50 stands for zero in the data rows.
Here are some points:
  54  38  35  38  71  68  52  63  33  54  39  39  51  56  76  39  33  56  37  58  67  42  59  22
  60  36  37  49  78  52  45  55  43  51  45  36  33  45  62  45  32  50  53  53  60  29  52  51
  58  64  48  54  28  47  45  32  68  56  54  64  32  35   0  25  39  36  64  37  28  46  51  76
  55  50  34  43  59  47  45  45  49  61  49  67  48  36  48  45  47  51  49  56  56  56  56  52
  28  65  72  74  13  23  59  47  76  39  64  60  60  63  33  71  88  46  47  41  26  81  50  70
  23  72  77  68  11  28  53  47  72  48  58  57  61  56  32  79  81  41  71  51  18  74  54  63
  42  57  50  62  39  49  40  43  74  54  47  79  52  35  22  43  47  64  47  48  47  75  56  71
  57  57  40  43  54  53  51  44  56  54  47  66  45  35  51  48  46  52  48  46  56  57  55  53
  48  72  49  59  37  48  39  43  62  56  53  83  43  42  23  40  59  57  53  43  55  69  70  73
  71  24  66  42  52  44  62  58  31  49  46  41  59  53  64  25  53  58  40  60  59  45  52  47
  58  36  62  32  46  50  59  57  27  44  51  41  66  62  69  30  60  55  37  64  66  44  56  40
  28  77  43  64  40  39  42  33  71  54  52  82  47  29  26  58  54  38  67  44  44  65  60  72
  51  62  47  53  62  56  48  47  62  54  46  42  32  50  54  67  40  43  69  54  56  32  52  52
  53  46  52  50  77  63  51  64  48  49  42  26  50  60  65  63  38  40  54  55  59  32  42  17
  43  60  28  47  48  48  46  36  55  52  47  77  54  37  35  48  46  53  55  46  44  51  55  63
  66  35  57  33  40  42  65  53  18  40  69  19  67  80  75  46  64  54  28  52  51  53  50  32
  43  78  48  61  35  36  42  41  84  59  54  80  37  32  29  75  61  35  69  39  41  50  55  65
  46  54  42  47  67  67  46  42  48  44  37  52  57  59  58  60  48  50  51  49  49  42  57  37
  43  69  73  74  33  30  42  39  76  51  47  80  49  44  23  49  67  47  71  43  31  54  49  80
  70  29  45  44  86  70  40  57  32  42  36  23  41  51  71  42  20  54  49  53  66  28  35  40
  67  57  72  46  32  50  61  51  43  55  56  56  61  53  49  42  59  58  52  67  53  43  60  59
  46  68  74  58  27  34  59  50  61  54  55  51  64  57  49  55  78  53  52  54  53  59  51  62
  45  59  60  51  22  32  61  48  43  37  63  38  65  67  52  58  72  56  35  46  38  60  49  50
  68  24  44  43  82  66  44  64  31  47  35  24  30  55  76  29  25  58  52  56  64  27  35  45
  55  32  33  35  62  70  47  48  26  56  45  57  59  43  67  23  39  72  29  55  68  50  60  42
  32  77  43  65  37  49  42  36  82  54  41  84  39  26  25  66  55  43  67  42  41  61  57  74
  27  72  67  83  24  43  41  35  94  46  44  99  51  29  16  51  61  45  51  38  42  78  49  85
  34  56  40  54  45  56  40  30  62  54  44  79  50  38  36  45  50  53  48  44  46  63  54  59
  52  39  61  49  35  36  66  55  33  33  66  30  72  71  66  52  63  63  21  48  45  61  51  40
  42  69  54  57  26  23  55  45  57  49  73  34  45  53  15  78  59  28  64  35  25  50  41  49
  23  84  49  75  29  38  35  30  93  57  42  90  41  29   9  68  63  49  67  43  33  73  52  76
Then 10 other points, each followed by its number:
  30  65  74  67  10  28  54  54  64  43  55  46  62  60  34  77  91  30  62  43  19  68  38  58 0
  47  50  40  49  48  53  46  46  52  57  41  68  48  35  45  39  38  58  47  54  50  52  56  59 1
  26  84  73  72   0  11  51  37  76  48  66  52  51  66  14  95  81  25  79  31  14  76  40  56 2
  47  66  40  52  54  47  47  47  62  53  49  64  51  30  37  50  44  51  53  53  48  48  53  61 3
  57  41  39  52  83  64  41  64  42  51  46  26  38  56  70  44  35  49  60  53  59  31  45  37 4
  58  47  41  61  75  58  37  56  54  47  37  36  33  58  54  56  32  45  67  46  53  41  35  46 5
  36  64  76  58  19  20  50  51  60  56  55  52  62  61  39  70  79  37  53  46  25  76  43  53 6
  62  28  34  29  62  69  48  55  30  44  45  63  63  43  65  11  40  76  19  54  76  52  54  55 7
  39  55  47  58  53  54  51  49  61  55  42  67  47  40  57  59  53  46  54  45  51  55  55  51 8
  45  51  40  46  51  56  50  37  54  53  40  64  47  43  52  38  50  65  39  48  53  62  59  55 9
Which of these numbered points is nearest to each point below, ignoring the direction in which the first points spread most? Its number follows each.
  27  80  80  75   5  20  54  49  72  53  57  61  63  58  28  80  87  33  70  42  21  72  44  60 > 0
  63  27  43  41  91  70  47  66  26  48  39  18  39  59  75  37  26  53  46  54  65  24  40  34 > 4
  50  75  62  58  17  24  52  32  73  49  72  41  33  50  12  77  56  17  85  31  19  46  45  60 > 2
  39  80  65  60  12  18  48  39  77  47  70  40  31  52   8  90  70  19  73  37  13  50  37  52 > 2
  49  43  62  64  38  54  48  49  62  59  46  68  53  47  31  33  50  49  49  54  45  50  48  62 > 1
  47  62  64  61  26  23  59  46  66  41  66  36  41  61  25  85  59  22  60  33  23  53  42  43 > 2
  42  52  38  53  55  60  44  34  58  52  45  72  48  47  45  42  52  58  42  51  56  64  54  60 > 9
  51  44  42  41  66  57  48  43  40  50  40  61  56  47  57  34  40  61  25  49  63  59  58  56 > 9
  58  58  43  44  66  55  47  54  56  52  47  47  34  38  56  63  44  37  70  56  60  36  49  50 > 4
  46  54  55  75  64  44  32  54  81  46  42  48  28  52  38  73  39  33  71  33  45  39  27  51 > 5
  62  48  44  62  71  58  45  53  53  45  37  34  27  57  55  48  34  47  64  47  50  37  34  49 > 5
  28  75  85  70  13  21  50  52  77  47  52  59  65  58  27  81  84  33  73  45  14  73  44  61 > 0
  38  71  42  56  37  41  41  42  74  54  49  82  46  38  22  61  54  39  71  45  44  54  60  71 > 3
  59  56  60  42  38  37  55  43  46  46  72  26  41  56  39  70  47  36  63  40  33  45  47  34 > 2
  57  53  65  62  42  49  43  49  64  66  45  73  54  44  34  39  57  56  54  48  42  56  36  75 > 1
  60  66  57  50  27  26  49  39  60  49  62  32  35  51  14  75  55  25  77  33  17  45  43  52 > 2
  31  65  77  67   6  24  53  49  72  50  56  53  62  58  34  69  85  35  63  50  26  68  44  56 > 0
  40  69  77  57  12  27  64  39  63  35  66  42  54  60  40  73  70  34  49  34  35  62  47  65 > 0
  61  30  36  31  67  68  54  60  17  46  54  59  56  40  74  11  37  79  18  56  80  41  65  49 > 7
  61  42  58  55  45  48  46  44  54  53  37  67  54  51  53  26  50  59  52  53  52  51  37  70 > 1
  50  47  48  56  47  49  49  40  56  52  50  80  55  46  43  36  54  64  40  47  50  68  57  61 > 9
  59  37  39  29  65  66  60  52  23  57  43  52  56  46  66  32  46  72  27  58  76  51  60  51 > 9
  65  15  29  19  82  80  56  64  12  49  36  31  56  48  93  26  38  65  25  59  81  37  59  20 > 9
  30  80  50  69  47  46  37  46  85  49  47  67  38  39  33  78  58  35  76  49  35  58  43  63 > 4
  56  54  56  48  41  32  59  48  50  48  71  19  44  52  39  75  61  37  53  36  29  46  46  38 > 2
  65  39  42  51  80  67  43  61  43  48  46  33  37  50  63  46  33  46  54  57  68  27  43  40 > 4
  51  43  69  44  40  44  66  58  33  54  52  41  75  65  69  48  69  52  40  59  46  60  56  40 > 6
  44  61  54  72  65  53  31  54  73  51  35  50  29  58  32  60  37  45  73  40  46  40  36  65 > 5
  37  58  73  60  18  27  61  53  64  51  60  39  64  65  47  73  80  39  59  54  27  66  47  47 > 0
  65  39  44  36  47  37  62  56  33  45  67  16  53  59  49  67  49  37  52  42  38  43  43  27 > 2
  48  67  54  71  59  51  40  48  78  45  33  54  37  48  39  69  45  36  73  48  41  49  41  65 > 5
  39  63  45  56  44  48  44  30  65  58  49  76  46  37  35  50  52  58  51  44  48  66  65  67 > 9
  59  41  50  63  73  58  34  51  56  46  39  39  31  55  45  55  36  46  69  42  49  35  42  60 > 5
  66  35  64  29  50  55  68  55  21  54  59  43  60  61  75  25  56  59  34  61  66  45  61  50 > 9
  62  24  69  34  46  47  67  66  25  54  54  20  66  73  85  37  67  63  27  65  57  50  52  33 > 6
  52  29  41  48  57  57  51  57  50  45  48  75  66  39  54  21  52  69  16  61  65  59  56  61 > 7
  64  46  43  47  68  62  50  45  46  59  53  43  30  47  62  59  36  56  68  59  69  24  53  44 > 4
  55  64  39  39  54  56  49  42  53  48  57  57  42  37  51  49  45  47  52  45  59  50  54  50 > 3
  41  60  69  53  24  24  66  48  54  42  68  46  64  65  41  63  73  48  42  41  39  72  46  46 > 6
  63  40  30  27  67  58  46  47  34  57  51  50  50  37  63  36  35  60  35  53  65  44  58  45 > 1
  51  54  74  50  31  26  67  45  44  41  68  34  62  64  51  62  70  55  42  50  39  64  52  44 > 6
  45  64  54  55  54  49  43  50  61  52  40  52  28  44  39  67  46  49  73  47  43  47  54  54 > 4
